In the rows, 128 means zero.
Where one turn sends some rows of the set: a few examples, then the rows asked:
z_103: [151 135 109 141 102 118 125 153 134 154 115 147]
z_452: [153 110 128  76 117 135 165 132 152 147 110 140]
z_20: [118 144 118 108 124 145  91 115 158 131 169 158]
z_914: [114 127 147  95  82 147 126 139 174 139 159 144]
z_499: [142  93 106  78 138 109 126 121 140 123 145 142]
z_47: [133 141 151  97  88 165 130 129 174 151 146 140]
z_416: [142  95 109  91 153 127 116 118 140 117 142 138]
z_282: [113 123 127 112 124 152  92 117 165 117 164 145]
z_645: [136 158 102 132 100 114 120 125 146 123 112 127]
z_321: [136 158 104 132 106 112 115 123 142 123 108 137]
z_651: [151 157 101 130 113 108 119 144 127 137 127 132]
z_835: [146 105 137  72 103 127 159 148 151 144 138 135]
z_500: [156 106 104  87 152 126 116 105 138 132 138 143]
z_466: [128 126 106 105 125 148  92 103 155 111 163 147]
z_776: [154 101 138  78 124 138 158 146 146 137 127 126]
z_433: [111 115 116 101 117 129  94 111 163 119 167 151]
z_904: [133 145 115 143  92 125 120 134 151 138 102 149]
z_180: [162 109 136  82 101 153 161 146 150 146 131 136]
z_745: [146 100  99  94 152 123 116 114 138 136 136 161]
z_240: [126 136 140 103  83 171 124 128 174 132 152 142]
z_408: [165 112 136  76 118 141 158 134 148 155 123 133]
z_72: [153 156 106 125 114 106 123 143 125 137 117 138]
z_755: [125 130 155  98  94 163 135 145 171 137 150 133]
z_837: [136 138 110 144  90 125 125 134 153 140 101 142]
z_442: [164  99 101  83 143 129 129 122 131 125 141 141]
z_708: [150 143 117 136 100 119 127 152 135 153 111 150]
z_498: [125 155 147  90  90 157 140 133 172 142 144 139]
z_827: [124 134 120 107 123 151  88  99 165 129 160 150]

z_416 turns into z_776
z_408 turns into z_47
z_837 turns into z_645
Now these:
z_708 turns into z_904
z_466 turns into z_442
z_499 turns into z_835
z_745 turns into z_452

Where one turn sends some rows of the set: a few examples, then the rows asked:
z_9: [117 114 151 142 117 114 123 110 121 147  91 143 108  99]
z_345: [105 120  99 140  99 109  94 137 108 158 120 110 138 121]
z_438: [138 105 127 114 154 151 135 130 157 138 128 145 141 136]
z_995: [108 107 133 128 111 115 161 129 142 138 107 134 155 116]
z_83: [143 133 139 128 115 101 112 150 126 139  91 101  96 130]
z_559: [131 106 145 129 158 126 127 109 144 154 103 141 140 115]
z_727: [111 121 119 135 113 126 132 136 123 131  87 127 174 120]
z_742: [133 123 156 134 104 123 103 105 127 136 141 111 145 108]
z_411: [122 111 118  94 156 132 126 132 117 140 103 147  91 103]
z_927: [114 108 144 122 159 114 124 155 143 139 138 147 104 118]
z_404: [126 124 131 100 102 127 126 139 120 130 142 124  72 121]
z_930: [113 132 143  99 118 156 135 123 131 133 114 150  90 133]
z_138: [155 114 112 131 121 112 114 123 122 161 104 105 156 135]
z_529: [137 146 129 147 104 118  92 146 106 136 127 107 108 144]
z_32: [118 146 122  91 168 139 131 139 116 141 128 142 105 129]
z_318: [157 140 109 112 112 145 112 141 100 128 131 118  92 143]
z_650: [132 101 121 119 134 126 177 125 140 134 124 144 130 117]
z_426: [159 120 149 133 119  98 113 123 107 138 112 116 132  99]
z_45: [119 123 124 154 129 121 123 126 146 134 147 128 168 131]
z_757: [110 153 102 124 150 111 129 136 114 130 116  90  96 111]
z_335: [109 109 157 138 115 142 114 131 133 126 121 163 108 115]
z_759: [141 112 147 129 121 160 111 105 125 124 126 150 145 113]
z_921: [ 94 139  92 108 128 131 123 159 111 120 138 135  97 120]
z_532: [120  89 130 134 115 115 120 131 161 150 133 121 147 119]
z_986: [131 108 112 140 152 121 163 143 129 127 129 145  96 119]
z_354: [120 141 104 136 165 125 146 140 121 130 113 123  85 130]
z_600: [116 143  90 124 100 112 119 146 118 137 142  99 143 139]
z_493: [123 146  82 107 127 139 106 129  86 150 121 120 129 129]
z_913: [136 158 141 130 110 136 103 109 118 145 119 101 141 145]
z_569: [ 95 121 130 120 152 134 137 127 146 121 150 149 122 104]
z_415: [124 151 126 146 124 150 130 115 113 112 135 151 153 122]
z_448: [105 143 113 116 111 158 149 107 136 114 136 141 115 117]
z_358: [130 149  99 126 116 157 130 150 132  99 129 128 108 143]
z_206: [141  98 121 118 109 120 124 130 126 131 103 125  78 100]
z_919: [121 125 101 137 118 118 108 143 105 119 103 104 162 101]
z_684: [106 135 113 105 137 102 110 147  95 147 141 120  96 106]
z_343: [121 122 101 124 110 144 117 114 138 158 110 117 164 143]
z_790: [128 133  95 100 120 116 114 146 101 155  91 110 104 133]
z_788: [135 170 125 117 117 135 134 129 125 113 142 104 145 137]
z_673: [126 144  93 115 136 122 115 130 103 123 111  83 134 102]

z_684 turns into z_493
z_913 turns into z_742
Now these:
z_448 turns into z_206
z_673 turns into z_919
z_45 turns into z_559

Where one turn sends some rows of the set: a few examples, then the rows asked:
z_37: [111 116 128 151 123  72 143 141 132 110 103 115 139  89 154]
z_648: [126  89 124 134  88 105 126 138 148 130 145 134 168 137 136]
z_775: [120 150 124 146 117 133 117 164 129 142  74 136 139 114 160]
z_485: [108 105 138 141 117  79 138 141 128 103 110 108 129  90 151]
z_284: [ 96 122 137 137 110  83 138 137 122 103 108 112 124  92 157]
z_868: [110 119 151 129  87 127  81 137 123 120 108 135 120 110 180]
z_857: [121 142 119 132 140 102 108 113 117 128 133 167 110 142 165]
z_292: [127 112 130 123 132 102 102 117 117 116 148 158 105 144 156]
z_804: [100 121 117 110 105 138 100 133 145 134 124 113 142 132 150]
z_168: [143 116 143 150 112 100 152 144 113 159 119 150 179 128 151]
z_419: [141  95 105 149  98  93 127 135 155 135 140 117 120 144 138]
z_19: [134  90 155 116  94  86 106 121 117 167 127 160 130 127 155]
z_784: [101 130 117 133  80 133 104 155 148 114 107 130 129 128 148]
z_935: [107 119 126 118  83  88  99 107 138 158 128 164 128 137 158]
z_462: [143 128 116 146 158  90 117 122 122 136 127 170 127 136 164]
z_811: [146  99 141 123 133  89 100 127 130 183 101 151 137 115 162]
z_859: [151 112 146 160 109 109 140 174 117 142  91 149 157 114 149]
z_109: [118 129 110 124 121  92  93 115 151 176 101 155 134 126 166]
z_306: [132  92 141 146  72 108 125 164 136 114 124 144 145 128 136]
z_360: [151 120 122 168 101  81 160 138 118 155 126 139 133 142 152]
z_946: [148 109 130 174 105  87 111 145 144 138 102 162 165 105 177]
z_69: [140  77 140 145  95 106  84 145 151 118 119 136 142 107 165]
z_322: [150  97 130 137 149  91 111 126 123 124 143 161 122 138 154]
z_347: [ 99 131 129 148 117  77 144 137 126 108 100 119 133  91 159]
z_257: [136 145 133 144 120 113 142 137  99 163 104 120 108 135 165]
z_547: [117 149 134 126 130 134 127 139 109 163  98 127 153 122 165]
z_291: [123 121 114 127 115 125 111 135 134 143 118  98  96 137 152]
z_436: [117 151 140 158  97 109 109 135 117 141  91 160 142 107 191]

z_19 turns into z_811
z_168 turns into z_547
Now these:
z_360 turns into z_257
z_857 turns into z_292
z_436 turns into z_868
z_775 turns into z_784
z_485 turns into z_37

Where one turn sends some rows of the set: a few examples, then the rows asked:
z_922: [149 147 165 158 145 133  89 140 116 152 140 145]
z_592: [150 147 162 176 121 142 114 135 104 144 136 148]
z_966: [177 119 171 164 183 132 116 145 106  98  97 137]
z_344: [171 100 169 173 170 119  89 147 122 129 114 141]
z_738: [115 109 142 140 133 144 123 148 122  95 109 140]
z_346: [175 107 169 171 181 132 108 142 106 100 105 141]
z_422: [148 157 157 182 132 137 126 152 100 132 143 158]
z_127: [116 119 195 120 160 123 129 141 115 126 107 141]
z_716: [130 131 141 169 152 153 144 176 128  91 112 135]
z_260: [148 144 153 158 164 111 157 129 162 124 112 170]
z_939: [130 114 164 171 161 155 143 134 165 124 119 120]
z_549: [116 129 136 132 137 149 113 161 131 114 108 140]
z_850: [127 118 193 128 149 127 150 126 105 122 105 142]
z_567: [110 127 191 125 156 122 128 151 116 133  98 141]
z_839: [126 133 138 156 143 156 135 169 133  90 108 141]
z_558: [128 120 132 149 126 156 124 157 136 107 102 149]
z_280: [128 119 171 172 171 117 133 156 167 152 126 133]
z_459: [174 120 172 162 186 133 122 150 101  97 104 138]
z_974: [154 138 154 156 150  94 155 134 140 125 111 178]
z_304: [128 113 175 179 169 123 135 151 166 150 129 133]
z_968: [147 142 163 158 152 129  88 147 115 157 138 146]
z_63: [125 127 138 170 146 153 140 174 127  93 108 141]
z_198: [177  95 165 171 166 125 104 133 120 116  95 143]
z_34: [139 140 162 155 166  94 152 147 149 138 112 175]
z_842: [138 120 191 130 167 118 149 133  96 107 113 136]
z_702: [153 149 151 169 165  97 159 141 129 113 124 172]
z_677: [176 114 174 186 157 121  96 140 112 120 100 156]
z_66: [157 152 147 168 167 106 158 146 117 110 137 165]
z_290: [145 124 168 186 174 156 148 153 157 122 110 120]
z_975: [148 116 180 186 159 146 148 138 164 138 114 126]
z_48: [140 147 164 170 140 130  96 141 108 153 140 151]
z_136: [151 166 166 179 132 135 121 135 119 144 130 166]
z_432: [132 123 176 181 168 132 134 151 171 145 120 127]
z_64: [131 108 200 144 151 115 132 130  95 115 105 142]
z_765: [158 147 147 163 165 104 157 140 124 109 138 169]
z_962: [111 125 187 120 158 122 122 158 119 135 103 140]

z_842 turns into z_344
z_974 turns into z_975
z_968 turns into z_66
Now these:
z_922 turns into z_765
z_432 turns into z_839
z_260 turns into z_939

Where one turn sends some rows of the set: a few examples, then the rows asked:
z_696: [ 90 167 126 126 132 120 129 136 135 126 163 142 136 137 122 127 169 131
 132 133 125 100 139]
z_546: [137  82 105 105 125 139 109 141 119 128 113 112 127 124 128 118 112  96
 132 116 135 160 142]
z_854: [105 146 114 103 129 126 120 145  74 130 121 119 138 134 144 133 130 136
 135 139 120 104 148]
z_40: [129 114 125 123 153 147 117 131 136 102  78 140 128 144 158 136 123 147
 135 121 147 148 131]
z_444: [136 115 151 129 129 140 134 140 104 123 141 128  86  92 118 137 111 124
 167  89 128 125 126]
z_364: [108 129 160 124 154  89 127 134 131 159 142 125 132 123 121 116 136  95
 126 116 119 156 111]
z_372: [113 142 135 124 130 163 133 128 164 101 134 126 148 127 135 117 129 150
 128 136 135 177 130]
z_813: [113 124 169 133 146 124 135 149 140 131 159 119  99  98 138 151 121 109
 143  90 105 140 143]
z_265: [118 136 116 113 124 141 119 143  80 118 120 101 125 130 150 133 129 123
 126 118 116  83 145]
z_948: [120  86 118 111 132 151 125 135 113 133 132 142 129 108 114 127 105 121
 153 144 137 162 157]
z_93: [128  76 129 133 127 160 134 124 121 138 130 125 130 114 124 129  93  88
 122 135 131 133 142]
z_611: [104 158 128 137 128 135 130 130 143 116 162 122 124 133 130 128 166 116
 121 114 122  78 134]
z_96: [120 100 117 129 134 124 128 123 181 114 132 139 121 122 126 130 129  73
 123 101 135 132 124]
z_618: [ 99 117 162 122 129 100 124 137 110 148 129 114 119 113 142 154  95 102
 137 108 122 146 120]
z_331: [140 144 146 121 132 112 117 148 155  93 138 122  82 125 148 142 158 126
 108 116 111 104 128]
z_539: [131 143 125 139 122 166 124 137 169 103 126 114 134 143 142 115 126 126
 112 118 133 165 122]
z_959: [105 147 157 102 141  85 124 138 145 111 139 140 121 121 139 143 158 146
 118 150 115 128 129]
z_370: [139 144 154 133 136 112 147 131 143 113 145 157 110 122 116 120 156 130
 105 147 119  91 111]
z_856: [129 121 141 121 133 105 126 124  93 151 122 132 116 116 102 102 127 110
 150 117 140 141  93]
z_824: [125 131 146 100 108 117 105 149 100 109 125  95 102 123 153 148 127 149
 117 144 118 135 137]
z_926: [103 106 131 133 140 134 145 119 174 120 151 170 124 105 113 137 121 100
 144 130 139 134 138]
z_381: [114 143 119 124 131 148 129 132  73 133 128 125 128 128 134 125 129 127
 131 145 126  80 139]
z_598: [125 138 139 146 122 170 151 128 167 109 139 132 153 130 129 115 116 134
 109 133 131 150 120]
z_39: [ 97 162 121 117 125 114 119 146 142 112 156 118 134 139 138 136 171 126
 125 107 117 102 143]
z_660: [159 125 145 131 103 144 126 143  97 115 131 111  95 123 129 125 125 132
 106 139 121  95 119]
z_722: [125 128 155 110 113 116 134 132  87 130 133 128 132 117 119 124 126 152
 113 176 124 120 120]
z_698: [141 108 131 145 145 157 138 129 138 112  83 147 134 147 153 133 109 129
 115 117 142 123 122]
z_821: [121 108 140 132 153 153 144 121 131 110  90 160 149 132 144 136 113 154
 134 137 144 134 127]
z_229: [114 110 108 106 139 115 119 133 173 110 133 156 120 116 117 130 140 108
 154 112 140 160 137]
z_544: [144 128 149 132 152 129 135 137 127 133 153 138  96 103  96  99 151 115
 155  99 125 136 116]

z_39 turns into z_854
z_821 turns into z_598
z_364 turns into z_856
Now these:
z_229 turns into z_948
z_331 turns into z_824

